One turn moves every row onto another: examples first, then more rows asked
K327: [-20  17   4   8  -1  19  22  -4  -4 -21  19   7  16  25 -11  -1]
K917: [-12  14 -12  19   5  15  40   8   6 -29 -18 -21  15  19  11   6]
K753: [-35  34  -1   8  15  -4   4 -11  20 -25 -10  -1   9   6   6  -7]
K505: [-21  12   4   0  -8   7  -6 -16  19 -15 -26  -6  22  19   2  16]
K994: [-17  17   7  14  25  33  22  14  17 -35  -7 -11  22  10   4   6]
K564: [-33   8 -11 -14   8   4  34 -13  18 -24  -3   1  33  14   8  -8]
K195: [-28  20  -7  11  18   4  16  -8  18 -44 -29   5   4  27  -4   7]
K533: [ -5  37   6  13   8   9   8  -5  24 -26  -4   3  30  11 -16  -3]
K666: [-40  -2  -3   5   2  12  10   7  -3 -31 -12 -10  17  28  14   3]
K409: [-12  25   2  -7  10   2  12 -22  28 -18 -14   3   0  24   0  25]
K587: [-23  12  22  10  -1  11  31   2  25   1  -8  -8   7  24   0   7]
K413: [-10  26   6   0   3  -4  15   6  19 -38 -16 -11  -6  33   3  20]
K617: [-11  15  26  13   1   3  14 -16  15 -46   2  -7   8  25 -15  10]
K396: [-15   2  -4  19   8   8  28  -1   7 -25   7 -28   7  29  15  10]
K397: [-23  12   2   0  29  14   7  -9  36 -35   2 -28  21  26  -4  -3]
K954: [-28  20 -10  -6  -5  27  30  -9  20 -18  -8  13  21  14   1 -11]
K831: [ -9   6   6   1  -1   5   9 -22  27 -28  13 -15  13  12  15 -10]
K935: [ -7   9  20  15   1  20  16 -10  27 -45 -11 -22  16  23 -18  11]
K836: [-30  21   1   9   1  36  31  -3  14  -7  -4  -6   4  30   2  -9]
K276: [ -5  -2  -5   7   2   6  31  -4  27 -47 -17  -9  18  23  -7  -8]
K534: [ -9  19 -11   3  11  -5   9  -4  24   1  -4  -4  20  18  -3   6]
K991: [ -2   8   5  10  16  17  23  -6   8 -47 -14 -24  17  11  12   2]
K284: [-30  24  26   2  11  19  21 -18  16  -9 -18  -7  23  31  -9  -1]
K951: [-12  14  11  -3  19  -7  18 -30  29 -28  -5  -1  10  20  18   5]
K60: [-15  19   8  16  -3  13  22 -10  22  -3   4  -7 -12  24  -3  -2]
K970: [-14   3   5   4   4  36  13 -18  16 -47  -3 -10  30  15   4   1]
K202: [-21  12  15  -3  10  27  22  10  31 -27  -3   6  32  26   6   9]
K670: [-24  36 -19   7 -14  15  18  -4  23 -37  -7  -5  10  12   1  16]
K727: [-22  10 -12   5  22  10  24 -14   5 -24   8 -26  11  14 -11  -8]
K910: [-11   9  20  -9  13   6  12  -7  18 -30 -13  -7   7  35   5  26]
K170: [-37  35  -7  -1 -11  24  22 -17  21 -18  -4 -17   2  24  -2   1]
K91: [-41  10  -2   0  -5  13  29  -3  -3 -33  -3   2   6  28  13  -5]
K591: [ -1  28  -9  -5   5   8   1 -21  26 -31  -1   4  18  16  -7   5]
K153: [-46  29  10   7  12  16  38 -12  19 -35  -3  -7  28  20  -2   6]
K161: [-34   7   1   6  -1  27   0 -20  21 -48  -3 -12  12  26  -2   3]
K367: [-17  16 -14   7  -2  -2  27  -1  30  -4  -8 -10  19  23 -15   0]

K951 turns into K170
K831 turns into K670
K954 turns into K970
Now these:
K195 turns into K284
K836 turns into K991
K753 turns into K153
K935 turns into K534
K564 turns into K161
K276 turns into K505
K367 turns into K666
K396 turns into K413
K917 turns into K910

One turn moves every row onto another: examples first, then more rows asked
K68: [  8  -7   4 -20   4  12 -16 -10 -28  -3   9 -13 -14  -8   5  -8   2   7
  29   2  19  12  10 -10  -6 -12   2  14   2   3  16  -8 -18  -8   2  22
   1  -9  -5   0 -16  12 -18  -8  -2   2  -2  14  17  11   4   2 -13  -5
  10 -12 -13   9  10]
K117: [  6  10   1 -25  10   5  -8 -19 -23  18  17 -27  15 -24   8 -10  31  -1
  -5  10  -2  -4   3  -5   1   3   8 -19  -8 -10   5  -4  16  -5  -2 -10
   6   4  -7 -24 -20  15   3   4 -12 -14   0  16  -3  11  30   7  24 -10
  11  -1   5   7  19]
K966: [  4   4  11 -16   3   2 -22 -12 -26   2   8  -4  -2  -4  -4  -4  10   4
  26  -9  16  17  11 -16   6 -18   3   0  -4  -2   3  -8 -42   4  -3  22
   7 -11  -8  -9 -26  15  -7 -18   7  -1  -7  18  14  17  -3   1  11 -11
   7  -2   0   9  17]
K522: [ -5   8   2 -13   6   9 -23 -17 -22   1  10  -4  -7  -1  -7  -4  11   3
  23 -12  14  20  10 -12   3 -20  10   1   4  -3  -3  -5 -39  -6   5  22
  16  -6  -9  -6 -23  13  -9 -11  10   3  -4  19  17  17   5   3   4   3
   3  -5   1  14  15]
K825: [ 11  -4  -5 -11  -1  10  14 -12  -2   7  27  -6  -9   9  12 -10 -12   9
 -12   6 -24  -1  -8  -7   6 -25  16   5   7   9   8   1 -28   6  12   9
  10  -6   3  16  -3  16   0 -30   9 -17   9 -10 -16 -16   7  -1  -3  -5
  14  -4  -3   3  12]
K785: [  6   3   6 -16   4 -14  -9 -19 -27   3  12 -14  22 -22   4  -9  12  -3
  -4   5  -1  -1  -7   1  14  12  -2 -17 -20 -11   7 -10   8  13 -10 -12
   4   4 -10  -9 -15  14  -8  -6 -26  -5 -10   9   0  10  38   9  15 -19
   4   0  -2  -3   9]
K821: [  2 -14   5 -13  -1  17 -17  -7 -28  -7  -3  -7 -17 -11   2 -10  -2   4
  24   3  18  11   5 -14   8  -9   4  10  -3   2  11 -13 -22   2   3  15
   6 -14  -6   5 -17  15 -14 -12  -3   4  -3  16  19   2   1   2 -10  -2
   5 -12 -13   3  13]
K668: [ -1  11 -15  -6   3  17   2 -12  -4   3  23 -22  -6  -4  10 -25 -16  21
 -19   9   2  -3   0  -3  -3  13  -4  -5   2  -8  10  -2 -10 -21   9 -19
   2   9  -5 -13  -6   7  11   4   2   3  15  -7  -6   2 -14   0   1   0
 -16  -2   0  -5  -3]
K214: [ 28   9   8 -23   3   9  -4 -16 -28  10   6  -3  11  42 -12  -4  26  -8
   9  -5 -11   3  -1  -2   8   8   9 -29  -6  -7 -10  -4   5   8  -7  -3
  18   7  -5 -16 -13  11   7  -3  16   4   2 -24  -8 -16   2   4   3  -7
  -1  -5  14   2   8]
K977: [  8  -6  -5 -13  -1  14  -6 -10 -11   4  15  -7  -5   4   2  -7 -12  11
   4  24 -21 -15 -11 -14   7 -17  21  21  -7  -5  -1  -9 -22   4   5  17
  22 -18   3  15 -13  13  -3  -6  22 -10   2 -23 -12 -18  11  -4  10  -4
  22  -2  -5   8  13]
K523: [ 13  17  -6 -22  24 -10  -4 -15 -18  10  29 -12  -1  25   7 -21   8  17
  -7   3  -7   6  -6  -7 -23   0  -3  -2 -10  -4   7   1  -3   7  -5 -11
   2   8  -5 -35 -19   3  25   9   2  -1  -6  -6   0  -3 -22   4  13  -6
   0   2  -5   9  14]
K354: [  0  10   5 -20   8   6  -7 -10 -14  24  16  -9   5 -14   6 -14  31  -9
  -1   1  -5   0   4  -5   8   6   7 -25  -5  -5  16 -13  15   3  -2  -8
  15   6  -9 -13 -12  14  10   5 -19  -6  -8  21   0   3  40   5  15  -8
   6  -4   0   2  13]
K601: [  2   1  12 -24   1  -8  -8 -26 -22   6  16 -13  19 -21  -4 -12  16 -10
  -3   6 -10  -6  -4 -16  19  20   8 -17  -9  -9   3 -11   6  -2  -5  -8
  -2   3 -18 -16 -13  18 -15  -7 -17 -13  -4   6   1  16  34   7  12 -14
   5  -2  11   4  -1]
K528: [ -1  -6   9 -21   3  -9 -14 -27 -23   8  10  -5  16 -20   0  -9  16 -14
 -13   5 -13   5 -10  -6  16  10  11 -16 -21 -12  -3 -18  -1   3  -6 -18
   9   3  -7 -12 -12  24   1   1 -17  -5 -10  12   7  14  37   1   9 -10
   9  -7   2   5  12]
K820: [  4   9   9 -24  -2  13 -13 -16 -16  23  17 -26   9 -18   7 -12  25   2
  -9  12  -4   3   3  -6   3  15   9 -21  -4 -12   4  -6   4 -11  -1  -9
  10  10  -6 -13  -8  19   1   8 -17  -1   4  17   3   7  44   2  11  -5
   7  -9  -1  -3   6]
K876: [  4  17   9 -23   4   8  -5  -1  -6  19   7   8  -7   9   3 -22  -4   6
   7  14 -13  -5  -3  -8   2  15   1  -5  -9   7  28 -23 -12  -5  18  -8
  15  18  -4 -15 -14   0  26  16  15   9  -9 -15   2   3  -5 -11  13  -4
   2   6   2  -2  11]
K239: [ 29   7  18 -30  -2  10  -2 -15 -28  12   2  -2  15  38 -10  -4  24  -7
   8   0 -10   2  -1  -2  11  10   6 -30  -7  -1  -7  -6   0   9  -6  -2
  12   8  -5 -17 -13  11   8  -9  19   1   4 -25  -9 -12  -1   1   3 -13
   1  -5  18  -1  10]
K985: [ 11   0   4  -9   4 -15   3  -9  -1   3  17   0   2   0  18 -18 -19  11
 -11   1  -3   0  -1  -1  -3   8 -16  -2 -18  -4  22 -11 -16   6  -6 -17
   0   5   2 -11  -7  11  22  -2 -13   8  -9  -8  -7   6 -20 -12   5 -19
  -6  -1 -13 -15   3]
K604: [ 15  -2   6 -12   8   2 -18 -15 -25  -3  11 -15  -8 -11  -1   6  -1  10
  12  -5   5  16  15 -15   1 -14  11   2   0  -7  -4   3 -29   6   9   7
  -2  -8   0  -3  -9  20 -13 -25  -5  -1   0  21  30  13  -7  -1  -2   4
   7 -17 -13   1  20]
K555: [ 30  -9   3 -13 -10  12   1 -13 -13   1   2  -9  16   7   5   9   9  -9
  12  11   4 -17   7  16   5  13  -3  -4  -8 -16   6 -19   5 -15   3  -5
  19   1  10  -2  -6  13   8   6  16  12   6 -24 -27  -1   6 -12   0 -14
   3  -2  -3 -10   5]
K455: [ 26 -10  -3  -6  -9  17  -1 -13 -16  -3  -2 -10  15   6   3   7   6  -9
  11  11   6 -17   5  16  12  13  -1  -6 -10 -18   1 -17   7  -9   3  -9
  20  -3   4   0  -8  13   7   6  15  11   8 -23 -27  -5   6  -7   2 -11
  -2   2  -3  -9   6]
K13: [ 13   6   5 -15   7  10 -15 -11 -27   1   9 -10 -10 -12  -1   2   0  11
  12  -7   9  19  10  -1  -3 -21   7  -1   1   4   9   0 -28   7  18   8
   1   1   4  -5 -14  13  -8 -28  -1  -2   1  21  29  12   0   2  -3   2
   8 -12 -11   1  31]
K656: [ 14  -9  -1 -17 -10  16   8 -33 -15   6  18  -8   9   8   5  -6  12 -10
 -12  -5  -3  -3   7  15  -7  -2   6 -20  -9  -4  -3  -8   7   2  -5 -21
   3  -6  15 -19  -6  25  15 -21   2 -14  14 -17 -19 -10 -12  -3  -7  -9
  -8 -21   9  -4  17]
K815: [  9  10  -7  -7  20 -10  -7  -7 -16  -8  15  -8   2   9  -6 -16 -13   8
  11  13 -11 -18  -1 -23  12  19   2   1  -7 -13   7 -10   1  -1   2  -8
   8   1 -22 -12 -16   4   6  11   9   5  -8 -21   2   6 -21   1  19  -7
  -6  11   6   2  -7]
K967: [ 14  -4  -4 -18   3   6  -4 -11 -11   5  20  -3  -3   8   5  -7  -9  12
  10  23 -21 -13 -10  -8  -3 -21  16  27 -10   2   9  -6 -21   5   4  23
  20 -13   6  12 -14  10  -1  -6  19  -9  -3 -25 -15 -13  14  -5   9  -9
  25  -1  -7   9  17]
K515: [ -4   7   9 -25  -1   6  -5 -19 -22   6   9  -1   0  12  -2 -28  -8  11
 -23  10 -13  10 -21 -18   6  18   2  -8 -20  -5  -8 -12 -27   4   1 -23
   0   8  -7 -29 -16  11  19  -4   9  -2   1 -10  10  -2 -22  -2   7  -1
  -6  -1   8   2  14]
K628: [ 18 -12  -1 -18  -7   8   6 -34 -13   7  23  -7   9  13   4  -3  11 -11
  -9  -6  -5   1   8  11  -9  -1   8 -17  -9  -9  -4  -7   8   1 -11 -19
   2  -7  15 -17  -4  28  17 -17  -1 -11   9 -17 -18  -8 -13  -6 -10  -7
  -5 -24   4  -3  13]
K844: [ 19  -7  -6  -9   6   0  13 -10   0   5  29 -11  -8  10  16  -5 -10  11
  -9   5 -23  -6  -4 -13   4 -25  17   7   8   3   8   5 -25   9   4  12
   7 -12  -1  15  -3  17  -1 -27   4 -18   5 -10 -17 -16  -1  -2   1 -10
  16  -5  -7   2   8]
K582: [ 11   7  -4 -17   0   4   1 -13 -14   7  26 -11   0  32  -1  -6   0  19
  -4   7 -17   8 -17  -9   0 -15  12  18   2  -8 -14   8 -37  11  -1  20
  17  -8  -9  -2 -10   9  -2 -18  16 -11   5  -8 -17 -23  14   6   7  -3
  14   3  -5   6  12]
K798: [ 13   4   6 -19  -6   8   0  -7 -11  12  20  -6   0  28   5  -9   1  18
  -3   9 -17   7 -18  -9   4 -15   8  15  -3  -2 -10   2 -43  18  -2  20
  16 -10  -4  -2 -12   9   4 -21  14 -12   2  -7 -17 -25  12   2  10  -8
  18   3  -6   1  17]

K117 turns into K785
K628 turns into K555
Now these:
K844 turns into K967
K815 turns into K523
K966 turns into K13

